Questions about the table below. Counting starts at 1.
1) The top-left entry?
2) The entry in row 2 and column 3?
3) The entry in the bottom-right corner?
4) The entry in row 2 and column 1?
5) The entry just right of 115?
6) The entry just right of 114?
[[103 115 123 144 128 123 150 142]
 [113 109 110 114 130 129 149 133]]
1) 103
2) 110
3) 133
4) 113
5) 123
6) 130

W = [129, 122, 135, 112, 143, 134, 106, 119, 158, 124, 135]
The entry at the centre is 134
Report the minimum.
106

Questions about the row below.
1) What is the 2nd entry from the left?
2) What is the 3rd entry from the right?
3) What is the first entry from the right?
135	99	126	118	146	123	108
1) 99
2) 146
3) 108

Read these off the row that follows.
1) What is the last entry?
2) What is the first entry?
3) What is the 3rd entry from the right?
4) What is the 2nd entry from the left?
[147, 119, 101, 130, 154, 130, 120, 132, 119, 130]
1) 130
2) 147
3) 132
4) 119

M =
[[127 156 132 129 131 129 131 140]
 [125 134 126 135 128 137 127 130]
 [121 136 123 139 125 140 124 128]
 [128 150 131 130 131 131 131 138]
 [134 147 136 125 136 127 135 140]
 [130 139 130 130 132 132 131 134]
 [147 132 146 116 147 120 146 142]
 [155 129 152 110 153 115 152 146]
 [132 152 135 126 135 127 134 141]
 [144 137 144 118 144 121 144 142]]
Which number is the entry just left of the largest entry? 127
Which number is the entry just left of the smallest entry? 152
Which number is the top entry of the column that holds the smallest entry? 129
The entry in the top-right corner is 140
Which number is the second entry on the diagonal from the top-right corner? 127
The 3rd entry from the end, reading row by row -> 121
Which number is the largest entry in the first column? 155
Which number is the bottom-right entry? 142
Which number is the largest entry in the first row? 156
The 4th-last entry, reading row by row -> 144
The 5th entry, reading row by row -> 131
Which number is the entry just right of 155? 129
The entry just right of the smallest entry: 153
The smallest entry is 110
The entry just right of the largest entry: 132
The entry directly below the smallest entry: 126
The smallest entry in the last row: 118
Which number is the entry just left of 138? 131
The bottom entry of the column that holds the largest entry is 137
The entry directly below the largest entry -> 134
Which number is the entry in the bottom-left corner? 144
Which number is the second smallest entry? 115
The smallest entry in the last column: 128

Read these off the array that follows.
1) What is the 3rd entry in reading order?
2) What is the second entry on the diagonal from the top-right corner?
3) What is the entry just right of the largest entry?
4) What is the largest entry in the last row?
5) What is the top-left entry?
6) What is the last entry, reading row by row?
7) What is the third smallest entry?
8) What is the entry in the top-right corner?
[[129 135 124 124 134 132 129 127 128 137 133 123 131 141 131 116]
 [116 118 122 131 139 141 130 119 116 121 130 131 126 124 120 118]
 [127 125 128 125 126 131 134 133 136 134 119 123 126 112 124 137]
 [131 127 124 131 134 128 129 131 124 121 123 124 127 131 133 134]
 [107 122 119 116 129 133 144 137 128 137 118 113 119 104 125 137]
 [130 117 130 134 128 140 138 139 142 124 123 129 125 129 128 133]]
1) 124
2) 120
3) 137
4) 142
5) 129
6) 133
7) 112
8) 116

Questions about the grid below.
1) Which number is the entry just left of the largest entry?
2) Which number is the last entry, reading row by row?
3) Which number is the bottom-left entry?
4) Which number is the entry directly below the centre entry?
5) Which number is the entry just right of the centre entry?
6) Which number is the 1st entry, reading row by row?
7) Which number is the entry directly below the smallest entry?
8) Which number is the last entry in the row that holds the smallest entry?
[[134 140 121 150 138 118 118 119 148]
 [127 135 138 147 124 156 124 143 112]
 [129 135 142 138 126 150 126 143 119]
 [126 133 123 110 122 114 125 121 141]
 [118 147 145 125 107 137 145 144 149]
 [130 155 115 130 133 151 132 135 136]
 [118 112 130 116 120 129 134 134 123]
 [108 108 103 138 140 149 141 142 137]
 [121 122 151 152 101 134 122 126 117]
 [129 127 121 139 144 136 131 133 127]
 [128 131 138 105 108 133 134 128 110]]
1) 124
2) 110
3) 128
4) 120
5) 151
6) 134
7) 144
8) 117
